Some points, each followed by its number:
[ 0.02  0.   -1.12  0.    0.   -0.02 -0.55 -1.13 -0.01  0.57  0.57 -0.56
 -0.57 -0.02 -0.56  0.01 -0.04 -1.13 -0.01  0.56  0.55 -0.01 -0.57  0.
  0.02 -0.01  1.12  0.57  1.11 -0.03 -1.12] 0
[-1.1  -0.56  1.11  0.56 -0.56 -0.02  0.01 -0.57 -0.57  0.57  0.02  0.
 -1.68 -1.13 -0.56  0.01  0.52 -0.01  1.66  1.68  0.55 -0.01 -0.57 -1.12
 -0.54 -0.56  0.01  0.02  0.55  0.53 -0.01] 1
[ 0.57  0.56  1.67  0.56  0.   -0.58  0.57  1.1  -1.13 -0.55 -1.1  -1.68
  0.55  0.54 -1.11  0.57 -0.04 -0.57 -0.57  0.56 -0.01 -0.01 -0.01 -0.56
  1.13  0.55  0.01 -1.1  -0.01 -0.58  1.11] 2
[-0.54  0.    1.11  0.56  1.12 -0.58 -0.55  1.1  -0.01 -1.66 -0.54 -1.12
 -0.57 -0.57  2.24  1.68 -0.04  0.55 -0.57 -0.55 -2.25  1.66  1.11  1.67
  1.13  0.55  0.01  0.02 -1.68  0.53  1.11] 3
[ 0.57  0.56  1.11  0.56  0.   -0.02  1.13 -0.01 -0.57 -0.55  0.02 -1.12
 -0.01  0.54 -1.11  0.01 -0.04 -0.01  0.55  0.01  0.55 -0.01 -0.01 -1.12
  1.13 -0.56  0.01  0.02 -0.57 -0.58 -0.01] 4
[ 0.57  0.56  0.55 -1.67 -1.12  0.54  2.8  -1.13 -1.69 -0.55 -1.66  0.56
  1.11  3.89  0.    0.01  0.52  1.11 -0.57 -1.11 -1.69 -0.57 -0.01  0.56
 -1.1  -0.56  0.01  0.02 -0.01 -0.03  1.11] 5
[ 0.57 -0.56  1.11  1.68  1.12 -0.58  0.57 -0.57 -0.01  1.13 -1.66 -0.56
 -1.68  0.54 -1.67  0.01  0.52 -0.01 -0.01 -0.55 -0.01 -1.13 -0.57 -1.12
  0.58  1.11  0.01 -1.1  -1.13 -1.14 -0.01] 6
[ 0.02  0.   -0.56  0.56  0.    0.54 -0.55 -0.57 -0.01  1.13  0.57  1.11
  0.55  0.54  0.   -1.11  0.52 -0.57  1.66  0.56  1.1  -0.57 -0.01  0.56
  0.02  0.55  0.01  1.13  0.55  1.09 -1.12] 7
[ 0.57  0.56  0.55 -1.67  1.12  1.66 -0.55 -0.01  2.22 -1.66  0.57  0.56
  0.55 -0.57  3.35 -0.55  0.52  0.55 -2.24 -0.55 -1.69  0.55  0.55  1.67
 -0.54  0.55  0.57 -1.66 -1.68  1.09  2.23] 8
[-1.66 -1.12 -0.01 -0.56  0.   -1.13 -1.11 -1.13 -2.25  1.69 -0.54  0.56
 -0.01 -0.57  1.12  0.01 -0.59 -1.68  1.66  1.12  1.1   0.55  0.55  0.
 -0.54  0.55  0.01  1.13  1.66  0.53 -1.68] 9
[ 0.02 -1.12 -2.8   0.   -1.12 -0.58 -0.55 -2.8   1.1  -0.55  1.69  0.56
 -2.24 -2.25 -1.11 -0.55 -0.59  1.66  2.78  0.01  1.66 -0.01 -0.01  0.56
 -1.66 -0.56 -2.23  1.69 -0.57 -1.14 -0.56] 10
[ 0.02  0.56 -0.01 -0.56  0.56  0.54  0.01 -0.01  0.55 -1.1  -1.66 -1.12
  0.55  0.54  1.12  0.57  1.08 -0.01 -1.13 -1.67 -1.69  0.55  0.55  0.
 -0.54 -0.01  0.01 -1.1  -0.01  0.53  0.55] 11
[ 0.02  0.    1.67  0.    0.    0.54  0.57 -0.57 -1.13 -0.55 -0.54  0.
 -0.01 -0.02 -1.11  0.57  0.52 -0.01 -0.57  0.01 -0.01  1.66 -0.01 -0.56
  0.58 -0.56 -0.55  0.02  0.55 -1.14  0.55] 12
[ 0.57 -0.56 -0.56  0.    0.   -0.02  0.01 -0.01 -0.57  0.01  1.69  0.56
 -1.12 -0.57  0.56  0.57 -0.59 -0.57  0.55  0.01  1.1  -0.57 -0.57 -1.12
  0.02 -0.01  0.57  0.57  1.11 -0.03 -0.56] 13
[ 0.02 -0.56  0.55  0.56  0.    0.54 -0.55  1.1  -1.13  0.57  0.57  0.
 -0.01  0.54 -0.56 -0.55 -0.04 -0.01 -0.01  0.56  1.66 -0.01 -0.01 -0.56
  1.13 -0.56  0.01  0.02 -0.57 -1.14 -0.01] 14
[ 0.57 -1.12  0.55  0.   -2.23 -2.81 -1.66  2.78  0.55 -1.1  -2.22 -0.56
  1.11 -0.02 -3.35 -2.78 -1.15  0.55  0.55 -0.55  1.1  -0.01 -1.13  2.23
  2.25  1.11  2.8   1.13 -1.13  3.32 -0.01] 15
[-3.33 -1.67 -0.01 -1.11 -1.67  1.66 -1.11 -0.01 -1.13  0.01  1.13  1.67
 -1.12 -1.13  2.79 -1.67 -0.59  1.11 -1.68  0.01  0.55  0.55 -0.57  0.
 -1.66 -0.56  0.01 -2.22  1.66  0.53 -0.56] 16
[-0.54  3.35 -0.01  0.   -0.56  0.54  1.68  0.55 -2.25 -1.66 -1.1  -0.56
  1.11 -0.57  0.   -0.55 -0.04 -0.01 -0.01  0.01 -0.57  1.11  1.66  0.56
  0.58  1.67 -0.55  0.02  1.11 -1.7  -0.56] 17
[ 0.57  1.12  0.55  0.56 -0.56 -1.13  0.57  0.55 -1.69  0.01 -0.54 -0.56
 -0.01 -0.02 -0.56  0.57 -0.04 -0.57  1.11  1.12  0.55  0.55 -0.01 -1.12
  0.02  0.55 -0.55 -1.1  -0.01 -0.03 -0.01] 18
[ 0.57 -1.67  0.55  1.12  0.56  0.54  1.68 -0.57 -1.13 -0.55 -1.66 -0.56
  0.55 -0.57 -0.56  0.01 -1.15  1.11 -1.13  1.12 -1.13  1.11 -1.68 -0.56
  0.58  0.55 -1.11 -1.1  -0.57 -0.58  0.55] 19
[ 0.57  0.   -0.01  1.12 -1.12 -0.02  3.36 -2.8   1.1  -1.66  1.13 -1.68
  1.11  1.1   0.56  0.01 -1.15  1.66 -0.57 -0.55  1.1   0.55  0.55  1.67
 -1.66 -3.91  0.57  0.57 -1.68 -0.03 -0.01] 20
[ 0.57  0.56  0.55 -0.56  0.   -0.02  1.13 -0.01 -0.01  0.57 -0.54  0.
  1.67  1.1   0.    0.57  0.52  1.66 -1.13  0.01 -0.57  1.11  0.55  0.
  0.58 -1.12  0.01 -0.54 -0.57  0.53  1.11] 21
[ 1.69 -0.56 -0.01 -0.56  0.56 -0.02 -1.11 -0.57 -0.57 -1.1  -1.66 -1.12
  0.55 -0.57  1.12 -1.11 -0.04 -0.01 -1.68  0.56 -2.25  2.78  0.55 -0.56
 -0.54 -0.56  0.57 -1.1  -1.68  1.09  0.55] 22
[ 0.57  1.67  0.55  0.   -0.56 -0.02  0.01 -0.57 -1.13 -0.55  0.02  0.
 -0.01 -1.13  0.    1.12  0.52 -1.13  1.11  1.68  0.55 -0.57  0.55 -1.12
  0.58  1.67  0.01  0.02  1.11 -0.58  1.67] 23
[ 0.02 -0.56 -0.01  0.56  0.    0.54 -1.11 -0.57 -0.57  1.13  0.57  0.56
 -0.57 -0.02  0.   -0.55 -0.04 -0.57  1.11  0.01  1.1  -1.13  0.55  0.56
 -0.54  0.55 -0.55  1.69  0.55  1.09 -1.68] 24
[-1.1   0.56  2.23 -0.56 -1.67  0.54  1.13 -0.01  2.22 -1.1   2.25  2.23
  0.55 -0.57  0.56 -2.23 -0.59  0.55 -1.68  1.12  2.22 -1.68 -0.01 -0.56
 -1.1  -1.12  0.01 -1.1  -0.57  0.53  1.11] 25
[ 0.57  0.   -0.01  0.    0.    0.54  0.01  0.55 -0.01 -0.55 -1.1  -1.12
  0.55 -0.57  0.56 -0.55  0.52  0.55 -1.68 -1.67 -2.25 -0.57  0.55  1.12
 -0.54 -0.56  0.01 -0.54 -2.24 -0.03  1.11] 26
[-0.54  0.   -0.01 -2.23 -0.56  1.1  -0.55  0.55 -0.01 -0.55  1.13  1.67
 -0.01 -0.02  2.24 -2.23 -0.59 -0.57 -2.24 -1.67  1.1  -0.01  1.66  0.
 -0.54 -0.01  0.01  0.02  0.55 -0.03 -0.01] 27
[-1.66 -1.12 -1.12  0.56  0.   -0.02  0.01 -1.13 -0.57  1.13  1.13  1.11
 -1.12 -0.02  0.    0.57 -0.59 -0.57  1.11 -0.55 -0.57 -1.13 -0.01  0.
  0.58 -0.56  0.57  1.13  1.11 -0.03 -1.68] 28
[ 0.02 -0.56 -1.12 -1.67 -0.56  1.66 -0.55  0.55  0.55  0.01  1.69  1.67
  0.55 -0.57  1.68 -1.11 -0.59 -0.01 -1.68 -2.23  0.55 -1.68 -0.01  0.56
 -1.1  -0.56 -1.11 -1.66  1.11 -0.58 -0.01] 29
[ 1.13  0.56  1.11 -0.56 -1.12 -1.13  1.68 -0.57 -0.57  0.57 -0.54  0.56
 -0.57 -0.02 -1.11  0.57 -0.04  0.55  0.55  1.12 -0.57 -0.01 -0.01  0.
  0.02 -0.01 -0.55 -0.54  1.11  0.53  0.55] 30
[ 0.57 -0.56 -0.01  1.12  0.56 -0.58 -0.55  1.1   0.55 -0.55 -1.66 -1.12
  1.11 -0.02 -1.11  0.57 -0.04 -0.01  0.55  0.01  1.1   1.11  0.55  0.
  1.69  0.55  0.57 -1.1  -0.01 -1.14 -0.01] 31
[ 0.57 -0.56 -0.01  0.    1.67 -0.02 -0.55 -0.57  0.55  0.57  0.02  0.
 -0.01  0.54 -0.56 -1.11 -0.04 -0.57  1.11  0.56  2.78 -1.13  0.55 -0.56
 -1.1   1.11  0.01  0.57 -0.01 -0.58 -1.12] 32
[-0.54 -0.56 -0.56 -0.56  1.12 -2.25  0.01 -1.69  1.1   2.8  -1.1  -0.56
 -1.12  0.54 -1.11 -0.55 -0.59 -0.01 -0.01  0.56  0.55 -1.13 -0.57 -1.67
 -0.54  2.79 -1.67  0.02 -0.01  0.53 -1.68] 33
[-0.54 -1.12 -1.12  0.    0.   -0.58 -0.55 -0.57 -0.57  1.13  1.13  1.11
 -1.12 -0.02  0.    0.57 -0.59 -0.57  0.55  1.12 -0.01 -0.01 -0.57 -0.56
 -0.54 -0.56  0.57  0.57  0.55 -0.58 -0.56] 34
[ 0.02  1.12 -0.01  0.56 -0.56  0.54  0.01 -0.01  0.55  0.01  0.02  0.
 -1.12 -0.02 -1.11 -0.55 -0.04  0.55  1.66  0.01 -0.01  0.55 -0.01 -0.56
  0.58 -1.12 -0.55  0.02 -0.57 -0.03 -0.01] 35
[ 0.57  0.56 -0.01 -1.67  0.    1.1   0.01  0.55  2.78 -1.66  0.02  0.
 -0.57 -0.02  2.79 -0.55 -0.59  1.11 -1.68 -1.67 -1.69  1.11  0.55  1.12
  0.02 -1.12  0.01 -1.66 -1.68  1.09  1.67] 36
[ 0.02 -1.12 -1.12  0.    0.   -0.58 -0.55 -0.57 -0.01  1.13  1.13  0.56
 -0.57 -0.02 -0.56  0.01 -0.04 -0.57  1.11  0.56  0.55 -0.01 -0.57  0.56
  0.02 -0.01  0.57  0.57  1.11 -0.03 -1.12] 37
[ 1.13  0.56  0.55  0.56  1.67  0.54  0.57 -0.01  2.22 -0.55 -1.1  -1.68
 -0.57 -0.02  1.12  0.57  1.08  1.11 -0.57 -1.67 -2.25  0.55 -0.01  0.
  0.02 -0.01 -0.55 -1.1  -0.57  0.53  1.11] 38
[-0.54 -1.12 -3.35 -1.11 -1.12 -1.13  0.01 -3.36  1.1  -0.55  1.69  1.11
 -2.8  -2.81 -1.11  0.01 -1.15  0.55  2.22  0.01  0.55 -0.57 -0.01  0.56
 -1.66 -0.01 -1.11  2.25 -1.13  0.53 -1.12] 39
[-0.54  1.12 -1.12  0.56 -1.12 -0.02 -0.55 -2.25  1.1   0.01  1.69 -2.79
 -0.01 -0.57 -2.23  0.57  1.64 -2.24 -0.57  1.68  1.66  0.55 -0.57 -3.35
  1.13 -0.56  0.57  1.69  2.22 -1.14 -1.12] 40
Which point above is nearest to each new point, looking only along the 6 directions in which the numbered points spread most? Its number follows each.
[ 0.57  0.56 -1.68 -2.23 -1.12 -1.13  0.57 -1.13  2.78 -1.1  -0.54 -1.68
 -2.8  -2.25  0.56  0.01 -0.59  1.66  0.55 -2.23 -2.25 -0.01  0.55  1.12
 -0.54 -1.12 -2.23  0.57 -2.24 -0.03  1.11] 38
[ 0.57 -0.56 -0.01  1.12  2.79  0.54  0.01 -0.01  0.55 -1.1  -2.22 -0.56
  1.67 -1.13  0.56  1.68 -2.27  1.66 -2.24 -0.55 -1.69  2.22  0.55 -0.56
  0.58 -1.12  0.01  1.69 -2.24 -2.26  1.11] 38
[-0.54 -0.56 -0.56  0.    0.56 -0.02 -0.55 -1.13 -0.01  0.57  1.69  1.11
 -1.12 -0.02 -0.56  0.57 -0.04 -0.57  0.55  0.01 -0.57 -0.57 -1.13  0.
 -0.54 -0.01  0.57  0.57  1.11  1.09 -0.56] 34
[ 0.02  1.67  0.55 -1.11 -0.56 -0.58  1.13  1.1   1.1   0.57 -0.54 -1.68
  1.67 -0.57  0.   -0.55  0.52  0.55 -0.01  0.01 -0.01  1.11  1.11 -1.12
  0.58  2.23 -2.23 -1.1  -0.01 -0.03  0.55] 12
[ 0.02  0.   -1.12  0.    0.    0.54 -0.55 -1.69 -0.57  1.13  1.13  0.
 -0.57  0.54 -0.56  0.57 -0.04 -1.13  1.11  0.56 -0.01 -0.57 -0.57  0.56
 -1.1   0.55  0.01 -0.54  1.11  1.09 -0.56] 34
[ 1.13  0.   -1.68  1.12 -0.56 -0.02 -1.11 -1.13  2.78  0.01  0.02  2.23
 -0.57  0.54 -0.56  0.01  0.52  1.11  0.55 -0.55  0.55 -0.01 -0.57 -0.56
 -0.54 -1.12 -1.67  2.25 -1.68  0.53 -3.35] 10
[ 1.69  1.12 -3.35 -1.67  0.56 -1.69  1.68 -0.01  0.55 -1.66  1.69  1.67
  1.11 -0.02  2.24  0.57 -5.06 -0.57 -1.13  0.01  1.1   1.11 -0.01  1.12
 -2.77 -3.91  0.57  1.69 -1.13 -1.7   2.79] 20
[-0.54  0.56  0.55  0.   -2.23 -0.58 -1.11  1.1  -0.57  2.25  0.57  0.56
  1.11 -1.13 -2.79  0.57  1.64 -1.68  1.11  1.12 -1.13  1.66 -1.68 -1.12
 -0.54  0.55 -2.23 -1.1   0.55 -1.14 -0.56] 23
[-1.66  0.56  0.55  0.56  0.   -0.02 -1.11  1.1   0.55 -0.55  1.13  0.56
 -0.01 -0.02 -0.56  0.01 -0.59 -0.57 -0.01 -1.11 -1.13  0.55  1.66  0.56
  0.58  0.55 -0.55  1.69  0.55 -0.03  1.11] 14
[-1.66 -1.67 -2.24 -1.67 -1.12  0.54 -0.55  2.22 -1.13 -1.1   1.69  1.11
 -1.12  0.54 -0.56  0.01 -0.59 -0.57  1.11  1.68 -0.01  0.55  2.78  0.
 -0.54 -2.24  1.12  1.13 -3.92 -2.82  1.67] 35
[ 1.13  0.56 -0.01 -0.56 -1.12 -0.58  0.57 -0.01 -0.57 -1.1  -0.54 -1.12
 -0.57 -0.57 -1.67  0.01  0.52 -0.01  0.55  0.56 -0.57  0.55  0.55  0.56
  1.13  0.55  0.01  0.02  0.55 -0.03  0.55] 4
[ 0.02 -0.56 -0.01  0.56 -0.56 -1.13 -0.55  0.55 -0.57  0.01  0.57  1.11
 -0.57 -0.57 -1.11 -1.11 -1.15 -1.13  1.11  0.01 -0.01 -1.13 -0.57  0.56
  0.02  0.55  1.12  1.13 -0.01  1.65 -0.56] 7
[-1.66  0.   -0.01  0.56 -1.12 -0.02  0.57 -0.01 -0.57  1.13  0.57  1.67
  1.11 -0.02 -1.11  0.57  0.52 -1.13  0.55  0.01  1.1  -1.13 -1.13  0.
 -1.66 -0.56  0.57  0.57  0.55 -0.58 -0.56] 7
[-0.54 -0.56 -0.56 -1.11 -0.56 -0.58  0.57  0.55  0.55  0.57  1.69  1.11
 -0.01 -0.02  0.56 -0.55 -0.04 -0.57 -0.57 -1.11  1.1  -0.01  1.11  0.56
 -1.66 -1.12 -0.55 -2.22  0.55 -0.03  1.11] 29
[ 0.02  0.56  0.55  0.56  0.    0.54 -0.55 -0.01 -0.01  0.01  0.02  0.
 -0.01 -0.02 -1.11 -0.55 -0.59 -0.57  0.55  0.56  0.55 -0.01 -0.01 -0.56
  0.58  0.55  0.01  0.02 -0.01 -1.14 -0.56] 14
[ 0.57  0.56  1.67  1.12  0.56 -1.13  1.68  1.1  -1.69  1.13 -2.78 -1.12
 -1.68  0.54  0.   -1.11 -0.59  0.55  1.66  2.24 -1.13 -1.13 -1.68  0.
  2.81  2.79  0.57 -1.1  -0.01  0.53  0.55] 6
[ 0.57  0.    0.55  0.   -0.56 -0.58  1.13  1.1   0.55  1.13 -1.1  -1.12
  0.55  0.54  0.56  0.57  0.52  1.66 -1.13 -0.55 -0.57  1.11 -0.01  0.
  0.02 -0.56 -1.11 -2.22 -0.01 -0.03  1.67] 21
[-0.54 -2.23 -0.01  0.   -0.56 -0.58  1.68  0.55 -0.57  0.01 -2.22  0.
  0.55 -1.13  0.56 -0.55  1.08 -0.01 -0.01  1.12 -1.69  0.55 -2.24  1.12
  1.69  0.55  0.01 -0.54 -0.57 -1.14 -0.01] 19
[ 0.57  0.56  2.23  1.12  1.12  1.66  0.57  1.1   1.1  -1.66 -1.1  -0.56
  0.55  0.54  1.68 -0.55 -0.59  1.11 -1.68 -1.11 -0.57 -1.68 -0.01 -0.56
 -0.54 -0.01  0.57  0.02 -2.24  0.53  1.11] 26
[-0.54 -0.56  0.55  0.    0.   -0.58  1.68 -1.13 -0.57  1.69  0.02  1.67
 -0.57  1.1  -0.56  1.68 -0.04 -0.01  0.55  1.68 -0.01  0.55 -1.13  0.
 -2.22 -2.24 -1.11  0.57  1.11  0.53 -0.56] 30
[ 0.57  0.    0.55  0.56 -1.12 -1.13  0.01  1.66  0.55 -0.55 -1.66 -1.12
  1.11  0.54 -1.11  0.01  0.52  0.55 -0.01 -0.55  0.55 -0.01 -0.57  0.56
  1.13 -0.01  0.01 -0.54 -0.01 -0.03  1.11] 31
[-1.1   0.56 -1.12  0.   -1.12  0.54  0.01 -0.57 -1.13  0.57  1.13  1.11
  1.67  1.1   0.   -0.55 -0.04 -1.13 -0.01  0.01  1.1  -1.13  2.22  0.
 -1.1   0.55  0.01  1.69 -0.01  0.53 -1.68] 7
[ 1.13  0.56 -0.01  0.56  1.67  0.54  0.57  0.55 -0.57  0.01 -1.1  -1.68
  0.55  0.54  0.    0.57  0.52  0.55 -0.57 -1.11 -0.57 -0.01 -0.57 -0.56
 -0.54 -0.01  0.57  0.02 -0.01 -0.58 -0.56] 19
[-0.54  0.    1.11  0.56  0.   -0.02 -0.55  1.1  -0.57  0.01  0.02  0.56
  1.11 -0.02 -1.11  0.01  0.52 -0.01 -0.01  0.01  0.55  0.55 -0.01 -0.56
  0.02 -0.01 -0.55 -1.1   0.55 -1.14  0.55] 14
[ 0.57  0.56  1.67  1.12  1.12 -0.02  0.01 -0.01 -0.57  0.57 -0.54 -0.56
  0.55 -0.02 -1.11  0.01  0.52 -0.01 -0.01 -0.55  0.55 -1.13 -0.57 -1.12
  1.13  0.55  0.57  0.57 -0.01 -1.14 -0.56] 18
[ 1.69  1.67 -0.01  0.56  1.67 -1.13 -0.55 -0.57 -2.25 -1.1   1.13 -1.68
 -1.12 -0.02 -1.11  0.01 -1.15 -1.13  0.55 -0.55 -0.57  0.55  0.55 -1.67
  1.69  0.55 -0.55  1.13  1.11 -2.26 -0.01] 23
[ 0.57 -0.56  0.55  0.56  0.56 -1.13  0.01 -0.57  0.55  1.13 -2.78 -1.68
 -1.12  1.66 -1.67  0.01 -0.04 -0.57  1.11  1.12 -0.01 -1.13  0.55 -0.56
  1.13  1.67  0.57 -0.54 -1.13 -0.58 -0.56] 6
[ 0.02 -0.56 -0.56  0.56  0.    0.54 -0.55  0.55 -0.57  1.13  0.02  0.56
  0.55 -0.02  0.56  0.01 -0.59 -1.13  0.55  0.56  1.66 -0.57 -0.01  0.
 -0.54  0.55  0.01  0.57 -0.01  1.65 -0.56] 7
[ 0.02 -0.56 -1.12  0.   -0.56 -0.02 -0.55 -0.01 -0.57  1.13  0.57  0.56
 -0.01 -0.02  0.    0.01 -0.04 -0.57 -0.01  0.56  1.1  -1.13 -0.01  0.
 -0.54 -0.01  1.12  0.57  0.55  1.09 -0.56] 7
[ 1.69  1.67  1.67 -0.56  1.67 -1.13 -0.55  1.1  -0.57 -1.1   1.13 -2.24
  3.9   1.1  -1.67  0.57  2.2  -0.57 -1.13  1.68 -0.01 -0.01  1.66  0.
  0.02 -0.01 -1.11 -1.1  -0.57 -1.14  1.67] 2
[ 1.13  0.56  1.11  0.   -0.56 -0.58  0.57  0.55 -1.13  0.57  0.02 -0.56
 -0.57 -0.02 -1.11  0.01 -0.04 -0.57  1.11  0.56 -0.01 -0.01 -0.57 -1.12
  1.13  0.55  0.01 -1.1  -0.01 -0.03  0.55] 18
[ 0.57  0.56  0.55  0.    0.56  0.54  0.57  0.55 -0.01  0.01 -0.54 -1.12
  0.55  0.54  0.56  0.01 -0.04  1.11 -1.13 -1.67 -1.69  0.55  0.55  1.12
  0.58 -0.56  0.57 -0.54 -1.13  1.09  0.55] 26
[-0.54  1.12  1.67  3.35  1.12 -0.02  1.13 -0.01  3.89 -2.22 -1.1  -1.12
 -2.24  1.1  -0.56  2.24 -1.15  1.11 -1.68 -0.55 -1.69 -1.68 -0.57  1.67
  0.58 -0.01  0.01  1.69 -1.68 -2.82  1.11] 38
[ 1.13  0.56 -0.01  0.    0.   -0.02  1.13  0.55 -0.57  0.01 -0.54 -1.12
  1.11 -0.02 -0.56  0.01  1.08 -0.01 -0.01 -0.55 -0.01 -0.01 -0.01 -0.56
  0.58 -0.01  0.01 -0.54  0.55 -0.58 -0.01] 12
[ 1.69  0.    1.11 -0.56  0.    1.66 -1.11 -1.13  1.66 -1.1   0.57  0.
  1.11 -0.57  0.56  0.57  1.64  0.55  0.55  2.8   1.66 -1.13  0.55 -0.56
 -1.1   1.67 -0.55  1.13 -1.13 -1.7   2.79] 35
[-2.22  0.    0.55  1.68  1.67 -0.02  0.01  0.55 -0.57  0.57  1.13  0.56
 -3.36 -1.69  1.68 -1.11  0.52  2.22  1.11  0.01 -1.13  1.11 -0.57  1.12
  1.13  1.67  0.57  0.02  1.11 -0.58 -1.12] 34
[-0.54  0.56 -0.56 -2.79 -1.12  0.54 -1.11  1.1  -0.01  0.57  1.69  1.11
  1.11 -0.57  1.12 -2.23  0.52 -0.01 -2.8  -1.67 -0.57 -0.57  0.55  0.56
 -0.54 -0.01 -1.11 -1.66  1.66 -0.03  0.55] 27
[ 0.02  1.67  1.67 -2.23  0.56 -0.58  0.57  1.66 -0.57 -0.55  0.02  0.56
 -1.12 -0.02  2.24 -1.67 -0.04 -0.01 -0.57 -1.11 -0.57  0.55 -0.01  0.56
  0.58 -0.01  0.01 -1.1  -0.01 -0.03  0.55] 11
[-0.54 -1.12 -0.56  0.56  0.   -0.02 -1.66  1.1   0.55  0.57  0.57  0.56
 -0.01  0.54 -1.11 -1.11 -1.15 -0.01  0.55  0.56  1.1  -0.01 -1.13  1.67
  0.58 -0.01  1.12  0.02  0.55  1.65 -1.68] 7
[-1.1   0.   -1.68  0.56  0.   -0.02 -0.55 -0.57 -1.13  1.13  1.13  0.56
 -0.57 -0.57  0.    1.12 -0.59 -1.13  1.11  0.01 -0.01 -0.57 -0.57  0.
 -0.54 -0.56  0.57  0.02  1.66  0.53 -0.56] 34
[-1.1   0.56  0.55  0.56 -1.12  0.54  0.01  1.66  0.55 -1.1  -0.54 -0.56
  0.55  1.66 -0.56  0.57 -0.04  1.66 -0.01  0.56 -0.01  1.66 -0.57 -0.56
  0.02  0.55 -0.55  0.57  1.66 -1.14 -0.01] 12
[ 0.57  1.12  1.11  0.    0.   -0.02  0.01  0.55 -0.57  1.13  0.02  0.
 -0.01  0.54 -0.56 -0.55 -0.04 -0.01  1.11  1.12 -0.01  0.55 -0.57 -1.12
  0.58 -0.01 -0.55  0.02  1.11 -0.58  0.55] 18
[ 0.02  0.56  1.11 -0.56  0.   -0.02  0.01 -0.57  0.55  0.01  0.02 -0.56
 -0.01 -0.02 -0.56  0.01  0.52  1.66 -0.57 -1.11 -1.69 -0.57 -0.57  1.12
  1.13  0.55  0.01 -1.66 -0.01  2.21  0.55] 26
[ 0.02 -0.56 -2.8  -1.11 -1.12 -1.13 -0.55 -2.25  0.55  0.01  1.69  0.56
 -1.68 -1.13 -1.67  0.01 -0.59 -0.01  1.66  0.56 -0.01 -0.01 -0.01  0.56
 -0.54 -0.01 -1.11  1.69  0.55  0.53 -0.56] 10
[-2.78 -2.23  1.11  0.   -1.67  1.1   0.01 -1.13 -3.92  0.57 -0.54  0.
 -1.68 -1.69  0.56 -1.11 -0.04  0.55  2.22  3.91  0.55  1.11 -1.68 -1.67
 -0.54 -0.01 -1.11 -1.1   1.11  1.09 -1.12] 9
[ 0.02  0.56  1.67  1.12  2.23  1.66  0.57  0.55  1.1  -1.1  -1.66 -0.56
  1.67  0.54  0.    1.12 -0.04  0.55 -1.13 -0.55 -1.13 -0.01 -0.01  0.
 -0.54  0.55  0.57 -1.1  -0.57 -1.14  0.55] 11
[ 0.57  0.56  0.55  0.56  0.56 -0.02  0.57 -0.01  1.1   0.01 -1.1  -1.12
  0.55  0.54  0.    0.57  1.08 -0.01 -0.57 -1.11 -1.13 -0.01  0.55 -0.56
  0.58  1.67  0.01 -0.54  0.55 -0.03 -0.01] 19
[ 1.13  1.12 -0.56 -0.56 -0.56 -0.58  1.13 -1.69 -0.01  0.01  0.02 -1.12
 -0.01 -0.57 -1.11  0.01 -0.59  1.11  1.11 -0.55  0.55 -0.01 -0.01 -0.56
  0.02 -0.56 -1.67  0.57 -1.13 -1.14  0.55] 35
[-0.54 -0.56 -1.12 -1.67  0.    0.54 -1.11  1.1  -0.01  0.01  2.25  1.67
 -0.01 -1.13  1.12 -1.11 -0.04 -0.01 -2.24 -1.11  1.1  -0.01  1.66  0.56
  0.02 -0.01 -0.55 -1.66  1.11  0.53 -0.01] 27
[ 0.57  0.   -0.01  0.56  0.    0.54  0.57 -0.01  1.1   0.57 -1.1  -1.12
  1.11 -0.02 -1.11  1.12  2.2  -0.01 -0.57 -1.11 -2.25  0.55 -0.01  0.
  0.02  1.11 -0.55 -0.54 -1.13 -0.58 -0.01] 19
[ 0.57  0.    0.55  0.   -0.56  0.54  0.01 -0.01 -0.57  0.01  0.02 -0.56
 -1.12 -0.57 -0.56  0.01 -0.59 -0.01  1.11  1.12 -0.57  0.55 -0.57  0.
  0.58 -0.56  0.01  0.02 -0.57 -0.58 -0.01] 35
[ 1.69  1.12  0.55  0.56 -0.56 -0.02  0.01 -0.01  0.55 -0.55 -0.54 -1.12
  1.11 -0.02 -0.56 -0.55  0.52  0.55  0.55  0.01  1.1  -0.01 -0.57  0.
  0.58 -0.01 -1.11 -0.54 -0.01 -1.7   0.55] 4
[-1.1  -1.67  2.79  0.56 -1.12 -0.58 -2.78  3.34 -1.13  0.01 -1.1   0.
 -1.12  0.54 -2.79 -1.67  0.52  0.55 -0.01  0.01  2.78 -0.01 -1.13  1.12
  4.48  0.55  2.8  -1.1  -1.13  2.21 -1.12] 15
[ 0.57  1.12 -0.01 -1.11 -0.56 -0.02  0.57 -1.13 -0.01  0.01 -0.54 -1.12
  1.67  1.1   0.56  0.57  1.08 -0.57 -1.68 -2.79 -2.25 -0.01  1.11 -0.56
  1.13 -0.01  0.57 -0.54 -0.57 -0.58  2.23] 11
[ 0.02 -1.12 -1.12  0.56  1.12  0.54  0.01 -0.57  0.55  0.57  0.57  0.56
 -0.57 -0.57  0.    0.01 -0.59 -0.01  1.66  0.56 -0.01 -0.57 -0.57  0.
 -0.54 -0.01  0.01  0.02  0.55 -0.58 -0.56] 34
[ 1.13  0.    0.55  0.56  0.    0.54 -0.55 -0.01  2.22 -0.55 -0.54 -1.12
  1.11  0.54  0.56  0.01 -0.04  1.66 -1.13 -1.11 -0.01 -0.01 -0.01  1.67
 -1.1  -0.56 -1.11 -1.66 -1.68 -0.58  1.11] 26
[ 0.57  0.   -0.01  0.56 -1.67 -0.58 -0.55  0.55  3.34 -2.22 -1.66  0.56
  0.55 -0.02 -2.23 -0.55 -1.71  0.55 -0.01  0.01  1.1   0.55 -0.01  1.12
  0.58 -0.56 -0.55  0.02 -1.68  1.65 -1.68] 35
[-1.1  -0.56 -1.12 -2.79 -1.67 -1.13 -0.55 -0.01 -2.25  0.01  2.25  1.11
 -1.12 -0.02  0.56  0.57 -1.15 -0.57 -1.68 -1.67 -0.01 -0.01  2.78  0.56
 -1.1   1.11 -1.11  0.57  2.22 -0.58 -0.01] 16
[-0.54  0.   -0.56  1.12  0.    1.1   0.57 -0.01 -1.69  0.01 -1.1  -1.12
  1.11 -0.02 -0.56  0.57  0.52  1.66 -0.57  0.01 -0.01  1.11 -0.01 -0.56
 -0.54 -0.56 -0.55 -0.54 -1.13  0.53 -0.01] 19
